Each path below is one point turned by a fixed rotation once a step. After each direction that follows a path, write how fast that rotation turns it, in degrees per step (0 if it stays still).
Each turn is a multiple of 5 degrees from 10 to 175, or 0.
Each row of a path follows its step; steps can be skipped.
Rotation 1:
step 1: [-2,38,10,4,0,14,49,21,1,57,-31,-101,15,-33,36,8,-72,73,-24,18,40,-31,27,-6,-7,-2,31,3,-11,-8,8,-7,-12,32]
step 2: [-36,-6,-33,0,-70,-14,4,-45,7,3,-17,-81,16,2,0,2,-8,7,-95,-35,-8,-50,-15,23,44,-30,-1,22,-52,-17,-5,29,33,25]
step 3: [13,-42,-27,3,-73,-22,1,26,-5,25,40,17,7,-8,-51,-35,30,15,-51,16,-70,-72,13,54,31,27,38,30,5,11,34,-18,-5,-35]
step 6: [64,-6,3,-30,2,10,33,-11,2,51,-62,-28,-45,-3,64,76,-49,35,13,24,-29,-65,13,31,9,42,2,-15,6,11,-36,-14,-3,18]
step 7: [-31,-4,-3,-60,-32,-27,22,-8,7,-50,-30,-43,7,-71,33,27,-18,65,-22,-9,-6,-51,-29,21,22,5,-10,17,-50,-24,-33,47,-62,-6]
step 9: [0,49,36,79,-13,-25,-20,6,-4,57,-20,-32,11,7,-67,-53,-6,38,-20,20,-22,-4,10,64,24,41,14,-42,-21,-36,15,-51,-20,-7]
step 10: [-78,12,-7,-32,-17,-12,42,-47,5,2,-37,28,-4,46,-37,-21,-66,19,-29,17,15,-14,18,55,7,36,-27,-23,-32,10,53,-53,53,17]
step 11: [1,43,-35,-44,-28,3,36,-8,30,30,24,3,-13,20,18,24,-51,13,-27,2,-51,-77,5,15,-4,36,-52,-19,70,70,-13,9,41,-10]
step 13: [1,20,-46,-19,-27,18,-3,-18,53,-61,-63,-45,-22,16,13,3,43,33,-9,-48,-45,9,26,7,31,21,89,-14,-51,9,24,18,-39,-3]
Directions:
[5,10,0,4,1,-19,8,9,-7,-10,21,16,-8,20,0,-1,-8,2,12,-3,8,9,8,26,19,5,-15,3,8,-1,2,-4,23,-11]
60
[7,4,-1,-4,-1,-1,9,1,4,5,-22,12,18,4,-15,-20,12,-12,-3,14,2,16,-12,-12,18,14,3,-1,-1,1,-9,-23,0,-20]
70
[10,-13,-3,14,-16,3,-21,1,4,6,-24,21,8,4,3,13,-18,8,-5,-3,-12,16,2,10,0,-2,10,-4,-14,-7,-1,13,18,0]
100
[-3,-19,7,-3,-10,5,19,-19,-10,9,-25,-9,-7,4,-9,22,14,-10,0,-9,5,-5,5,18,7,-15,-15,-1,8,-2,6,-13,5,1]
90
[10,-5,7,-26,-14,1,-5,0,-4,17,-1,1,-10,-2,12,-15,-11,-4,-4,-4,15,-19,-20,-7,8,2,-14,7,-12,8,-15,5,21,11]
80
[4,5,-9,-11,3,2,-2,17,-4,10,3,1,-1,-1,-10,-17,-2,-28,-5,-25,-7,-6,3,17,4,-11,8,-1,-14,-28,6,4,-15,-4]
65
[-4,-8,11,15,-3,-7,0,-3,-10,-11,-1,3,-9,-2,-8,-26,15,5,-6,-7,-9,4,-21,23,-23,2,15,10,4,6,-7,-9,8,16]
65
[-19,-8,20,7,9,-13,-2,11,26,6,-6,-15,-9,-11,5,2,-13,-10,12,20,5,10,-19,16,11,-7,-1,0,0,-9,-7,7,-7,-2]
45
Rotation 2:
step 0: [0,58,24,-11,22,-23,-12,3,18,-7,66,16,50,-12,-27,-22,44,-11,43,42,-17,-42,44,-30,1,-24,46,12,51,-19,-1,-43,-2,26]
step 3: [37,27,-29,-11,-2,100,19,45,7,19,9,20,2,49,15,31,9,-28,-56,-23,-46,26,34,19,-2,3,45,-27,-14,-4,-20,27,-10,15]
step 4: [-8,8,56,15,-19,-16,-1,50,-25,25,30,-26,30,28,-11,-33,1,-27,11,-65,69,-8,23,26,35,21,11,-41,-15,-48,5,-38,-34,-23]
step 6: [2,52,-42,-9,11,-2,-6,-24,63,-18,69,-9,-2,-71,-19,15,33,58,4,2,8,2,68,-22,25,-24,-37,-7,-12,24,10,3,26,9]
step 7: [47,-68,-32,7,-90,-9,-27,-22,5,11,4,3,21,8,-18,45,18,13,-19,-31,-17,22,-6,-60,-33,21,25,-9,-8,32,12,-41,-15,37]
step 8: [33,14,14,63,-6,-13,14,-28,-36,45,-12,-38,-4,76,-13,-4,-27,-2,-11,-13,-42,-37,55,26,-3,8,31,1,-39,7,-49,55,7,16]
step 9: [3,21,8,-62,-8,12,42,47,34,-38,-7,13,-36,44,29,-19,-37,-46,-2,-47,39,11,54,-4,-13,-38,9,-22,11,-39,-37,9,-40,-13]
step 11: [10,-16,-54,-1,55,20,21,13,10,8,26,-21,73,-44,-29,-12,2,26,14,13,16,-69,9,-11,-55,-4,2,-15,-4,27,-19,-65,22,28]
step 12: [-10,-35,-26,-25,-50,-6,-21,-10,14,57,3,-21,-34,-22,-64,6,62,-9,33,-26,-40,-22,66,-31,0,-17,-38,-4,-4,-1,31,41,4,27]
Directions:
[14,-1,-33,5,-3,9,-9,10,-1,-11,7,-19,-2,-11,1,-2,0,-10,-6,3,7,-1,-22,-15,18,-9,2,4,-12,17,-9,2,11,-14]
85
[11,-6,5,7,13,1,9,14,-3,-1,16,4,-4,-13,8,-3,-5,-16,-13,27,-11,-5,16,-2,-9,-16,-8,17,-20,-13,-2,3,0,18]
125
[13,-3,9,-6,8,-15,-3,-9,-14,7,-11,9,1,-5,2,29,0,-3,6,-2,-3,8,12,-24,-6,-8,14,-11,-16,14,8,16,15,-10]
65
[14,-16,4,-1,14,11,-19,2,-9,1,5,3,12,16,-11,-3,12,12,22,-10,-5,-17,-7,4,6,-16,12,10,-16,-5,2,0,-21,2]
95
[-26,2,-2,22,12,11,-15,-7,1,7,6,6,12,-12,-2,3,-22,14,-12,-15,-15,6,4,6,8,-3,-4,-2,-12,-8,-11,18,5,-9]
155
[3,-10,14,14,-33,-5,9,-5,-1,-9,0,-7,15,-17,4,8,-2,-15,15,-8,-17,0,-17,2,-9,-4,-3,14,3,-14,7,5,-2,-15]
135
[26,11,0,7,-3,9,-7,5,-20,11,0,-4,-12,0,-2,-4,-17,-12,9,-9,2,23,-7,8,-4,3,-2,-14,13,-5,-10,21,-14,17]
70
Rotation 3:
step 0: [-35,-47,5,-20,17,20,2,-42,-65,-11,-8,61,14,-38,-37,6,25,41,-29,16,-31,31,-15,11,29,-18,40,-17,-24,-7,6,60,10,-21]
step 1: [-1,-6,10,16,-18,-40,-24,-29,46,-43,-34,34,49,-36,12,-15,10,17,-17,-5,26,15,-13,-7,-11,-5,6,-34,0,46,-15,44,91,-46]
step 2: [22,-7,-7,-18,-10,55,-46,-10,-16,22,-43,27,18,-16,-12,2,-40,54,-39,11,-46,31,42,20,-16,-38,-5,-6,46,9,27,-17,61,-16]
step 3: [15,24,-5,-13,85,33,-2,-2,-47,-51,10,32,15,-66,-15,-13,12,30,-27,-4,5,9,1,-3,-11,5,48,4,4,14,12,67,33,-18]
step 6: [40,23,22,9,43,8,-16,3,-17,-35,-41,6,12,-20,-54,-49,13,35,-20,4,24,25,28,-18,-27,-37,30,25,61,-15,-49,31,35,-21]
step 10: [-20,16,32,-62,-22,-21,11,41,-9,-17,-51,14,45,-21,-46,-9,-37,-4,-31,-11,16,-5,1,-46,2,8,10,-26,71,15,29,50,27,4]
step 11: [11,-28,-49,-54,3,44,52,-8,33,-51,-56,-7,25,-59,7,-12,3,24,-8,25,-12,12,28,18,25,-12,-2,21,54,-11,-29,-3,16,21]
step 12: [14,-11,8,12,-11,17,57,18,-69,-11,-42,28,19,-46,24,4,65,31,-17,31,25,14,-22,-50,-1,-35,7,-10,19,29,47,3,18,21]
step 13: [-32,-48,74,-44,-14,-32,13,10,-2,-19,-47,-19,59,-41,-8,-44,14,-16,-58,-11,-41,5,-19,-14,16,12,9,29,30,9,0,10,33,-6]
Directions:
[-22,-2,20,25,-9,9,3,7,-2,-8,4,2,-16,3,-1,27,-15,4,9,11,-3,0,0,8,9,-12,11,8,16,4,9,2,11,14]
145
[-1,14,-18,-9,21,24,9,1,4,10,8,-6,-12,-10,8,1,14,3,12,1,-10,1,0,-19,4,13,3,14,0,-4,12,-4,21,18]
85
[-2,-11,11,-4,13,-21,-11,-9,-25,4,-7,-22,-13,-10,-3,-1,-12,-2,-1,-11,2,3,16,-18,9,5,16,8,-8,-7,4,19,-3,6]
110
[-2,-13,-13,-11,-15,-11,1,1,16,-4,2,-8,9,-6,2,7,-24,18,13,-9,14,13,10,5,5,18,-4,2,-10,18,-5,-14,13,14]
115
[11,15,-15,8,0,-7,1,-6,4,-8,-5,9,-6,-19,-11,-5,-17,-16,-16,17,1,-14,13,-5,8,-13,2,18,-11,16,13,-18,-5,-1]
80
[-2,-11,7,-18,3,21,15,-14,-5,-19,1,-11,-12,9,11,10,-11,-19,-20,-4,-5,1,-3,5,-1,0,3,3,-14,1,-19,-12,14,-13]
170
